[[156 140]
 [152 130]]
->
[[152 130]]

[[144 144]
 [147 146]
 [134 130]
 [150 146]
 [134 128]
 [144 139]]
->
[[147 146]
 [150 146]
 [144 139]]

[[153 129 122 149 118 134]
 [106 107 142 137 115 132]
 [152 129 122 148 119 133]]
->
[[106 107 142 137 115 132]]

[[118 127 119 118 134 122 139 143]
 [128 146 128 129 118 124 113 111]
 [115 126 116 150 136 118 128 126]
 [121 139 121 117 143 127 133 132]]
->
[[128 146 128 129 118 124 113 111]
 [121 139 121 117 143 127 133 132]]

[[136 112 115 135 135 121 126 151 122 137 125]
 [142 113 113 129 126 108 126 158 112 122 121]]
->
[[142 113 113 129 126 108 126 158 112 122 121]]

[[147 107 130 153 126 125 132 124 130 130 126 129 108 132 109]
 [117 121 138 120 136 137 132 138 132 132 136 132 122 132 123]]
->
[[117 121 138 120 136 137 132 138 132 132 136 132 122 132 123]]
---
[[141 113 135]
 [110 116 141]
 [ 98 131 137]
 [151 150 127]
 [145 107 146]]
->
[[145 151  98 110 141]
 [107 150 131 116 113]
 [146 127 137 141 135]]

[[123 141 125 108 126 141 122 129]
 [127 145 128 133 120 124 128 141]
 [127 145 124 106 126 141 126 133]
 [126 144 126 130 121 126 127 138]
 [130 141 127 111 125 135 120 131]]
->
[[130 126 127 127 123]
 [141 144 145 145 141]
 [127 126 124 128 125]
 [111 130 106 133 108]
 [125 121 126 120 126]
 [135 126 141 124 141]
 [120 127 126 128 122]
 [131 138 133 141 129]]

[[125 156 143 151 141 143]
 [130 122 120 118 115 123]
 [125 155 143 151 141 142]
 [129 122 122 119 116 123]
 [129 122 122 119 116 123]
 [135 140 143 146 134 142]
 [129 122 123 120 117 123]
 [131 108 141 122 130 115]
 [130 121 119 117 114 122]
 [130 111 140 123 130 116]]
->
[[130 130 131 129 135 129 129 125 130 125]
 [111 121 108 122 140 122 122 155 122 156]
 [140 119 141 123 143 122 122 143 120 143]
 [123 117 122 120 146 119 119 151 118 151]
 [130 114 130 117 134 116 116 141 115 141]
 [116 122 115 123 142 123 123 142 123 143]]

[[150 143 122 123 134 145 122 138 127 125 144 134 134 132]
 [150 127 129 126 137 130 130 124 121 128 133 126 140 121]]
->
[[150 150]
 [127 143]
 [129 122]
 [126 123]
 [137 134]
 [130 145]
 [130 122]
 [124 138]
 [121 127]
 [128 125]
 [133 144]
 [126 134]
 [140 134]
 [121 132]]

[[151 130 135 127 142 138 153 113 116 112 132 114 145 143 117]
 [130 124 141 120 149 122 131 132 107 141 140 137 120 137 141]]
->
[[130 151]
 [124 130]
 [141 135]
 [120 127]
 [149 142]
 [122 138]
 [131 153]
 [132 113]
 [107 116]
 [141 112]
 [140 132]
 [137 114]
 [120 145]
 [137 143]
 [141 117]]

[[124 143 127 117 135]
 [134 137 146 128 137]
 [133 136 147 128 136]
 [124 142 145 134 136]
 [132 135 148 129 135]
 [110 121 134 140 108]
 [135 136 149 127 137]
 [110 122 133 140 109]
 [135 117 130 119 119]
 [138 115 129 117 117]
 [134 138 151 128 138]
 [143 122 147 116 125]]
->
[[143 134 138 135 110 135 110 132 124 133 134 124]
 [122 138 115 117 122 136 121 135 142 136 137 143]
 [147 151 129 130 133 149 134 148 145 147 146 127]
 [116 128 117 119 140 127 140 129 134 128 128 117]
 [125 138 117 119 109 137 108 135 136 136 137 135]]

[[103 120 148 143 110 107 149 140]
 [130 150 137 105 115 154 130 103]]
->
[[130 103]
 [150 120]
 [137 148]
 [105 143]
 [115 110]
 [154 107]
 [130 149]
 [103 140]]

[[117 141 120 131 115 130 111  99]
 [133 132 134 122 132 127 123 131]
 [114 127 143 108 142 118 157 139]
 [138 118 132 124 136 122 145 144]
 [142 113 125 133 147 131 124 127]]
->
[[142 138 114 133 117]
 [113 118 127 132 141]
 [125 132 143 134 120]
 [133 124 108 122 131]
 [147 136 142 132 115]
 [131 122 118 127 130]
 [124 145 157 123 111]
 [127 144 139 131  99]]
